In the rows, 128 means zero.
Each named turn below is shown by a few rows before and after it. Which turns, in which order, take the first row of each later pair to the second? The first pair is answered.
turn K:
140  116  127  124  132  133  115  122  114  125  121  132  137 -> 124  132  114  116  134  131  118  140  124  142  127  134  122
108  134  120  115  139  145  128  138  147  107  126  128  120 -> 120  127  132  134  93  134  143  123  147  131  120  131  137
132  126  130  132  115  134  130  122  119  124  117  125  127 -> 126  132  123  124  130  136  125  129  121  120  122  123  118
129  139  127  130  120  122  125  136  123  142  129  140  128 -> 138  127  135  133  132  127  116  124  118  120  127  138  136
turn L:
135  122  150  142  143  116  134  94  127  107  113  117  147 -> 105  144  119  105  170  126  123  134  128  130  118  124  114
123  134  128  138  97  112  150  124  135  151  116  133  140 -> 134  116  134  136  149  127  131  106  125  96  117  123  150
104  125  106  103  146  138  124  140  121  131  129  126  116 -> 118  120  123  130  92  119  145  123  127  151  129  126  135
131  137  129  132  105  114  139  121  129  146  137  119  131 -> 138  123  135  132  142  125  126  109  122  108  136  115  138
turn E:
139  121  122  103  120  123  149  133  129  149  132  147  128 -> 152  112  132  110  120  124  147  123  125  136  127  146  140
118  131  133  123  158  141  119  130  128  115  126  129  123 -> 113  139  125  116  147  140  121  141  130  137  126  133  117
108  151  138  103  150  147  130  157  140  144  132  137  101 -> 122  141  141  104  116  139  137  151  131  171  122  146  112
131  138  136  152  153  138  131  115  126  93  118  114  123 -> 112  156  123  140  157  136  131  136  134  108  123  114  105
turn D:
113  128  123  128  119  130  124  149  114  146  143  124  124 -> 115  128  128  133  113  127  129  146  117  145  146  124  125
130  127  138  135  118  121  131  122  128  137  130  128  136 -> 122  135  136  134  131  122  133  124  134  123  135  122  130
123  114  135  119  104  127  126  136  119  156  127  139  137 -> 113  127  142  140  99  120  141  130  139  136  137  123  136
133  128  141  141  110  119  139  115  132  132  133  122  144 -> 118  139  137  136  136  125  136  122  141  111  140  114  133
turn B:
109  134  124  124  135  138  127  144  143  111  128  126  123 -> 123  119  126  116  141  144  115  136  128  106  121  130  133
144  116  131  137  133  129  130  114  128  115  121  139  131 -> 144  119  124  131  117  125  132  120  126  139  118  146  127
136  116  134  127  130  135  136  117  107  129  132  121  144 -> 127  126  129  127  113  131  142  127  113  149  133  123  138
Then:
(2 to 3 turns a pair)
158  114  145  138  119  137  124  113  107  112  115  112  138 -> 156  116  144  141  112  135  126  113  108  116  113  111  139
B then E
132  131  137  167  116  113  145  108  134  115  131  118  140 -> 151  107  135  145  123  122  127  106  106  126  117  136  152
D then B then D
115  145  134  145  136  127  144  117  135  115  147  105  118 -> 113  150  130  140  114  123  150  126  133  146  142  111  114
E then E
117  155  124  139  105  140  147  141  143  123  132  118  122 -> 122  147  131  139  130  148  138  133  138  93  132  114  128
K then E
113  158  134  129  138  108  159  128  141  122  127  114  127 -> 144  126  147  130  137  112  146  105  114  113  112  123  154
K then B
126  135  123  135  114  111  131  105  140  147  134  129  118 -> 139  118  131  132  133  120  121  90  130  123  129  130  130
B then B
149  106  127  117  119  127  109  124  99  151  110  143  141 -> 137  127  142  161  95  111  140  109  136  128  125  117  141
D then B
140  115  120  122  105  119  118  127  107  159  120  150  132 -> 134  115  114  106  142  129  104  133  102  143  121  150  125
L then L
103  150  110  115  130  126  127  154  139  143  135  132  97 -> 145  111  135  134  89  117  132  118  118  153  115  142  135
E then E
137  117  135  123  110  124  125  116  115  147  120  136  141 -> 131  123  141  137  136  126  126  108  130  105  130  120  139
B then L
124  118  126  109  151  135  121  132  119  114  135  129  118 -> 123  122  120  102  136  134  125  140  118  138  133  135  115
K then K then L
110  143  128  138  124  135  140  145  150  110  127  115  135 -> 127  126  126  126  99  133  134  145  127  146  113  132  146
D then B then K
124  133  124  136  111  122  132  136  129  148  130  128  125 -> 137  119  138  145  122  123  131  116  125  121  129  123  140
E then E
111  144  124  118  164  138  128  140  142  110  143  115  114 -> 124  136  140  146  144  130  139  118  150  96  144  107  130
L then B
139  128  138  150  94  126  137  123  137  132  130  123  140 -> 129  134  135  149  128  135  132  123  145  99  137  111  131
E then E
133  119  144  146  120  131  123  121  153  109  133  124  149 -> 117  137  128  133  105  128  127  143  161  145  134  133  129
L then L
145  115  142  144  135  128  126  106  126  100  124  124  147 -> 126  128  113  103  145  135  113  146  114  148  122  141  122
E then E then D
138  127  109  96  103  140  133  152  113  173  114  137  116 -> 168  95  127  104  135  150  117  121  95  125  108  132  142
E then L
106  155  118  131  130  128  140  140  148  126  139  120  112 -> 130  132  137  145  138  131  134  110  139  93  132  114  134
K then B then D
120  155  128  144  92  124  145  125  138  148  123  130  128 -> 104  167  120  136  122  132  140  140  144  132  134  123  112
L then E then L
131  144  122  125  134  125  133  132  158  111  125  130  132 -> 145  133  131  132  120  122  134  121  152  113  120  134  145
E then K
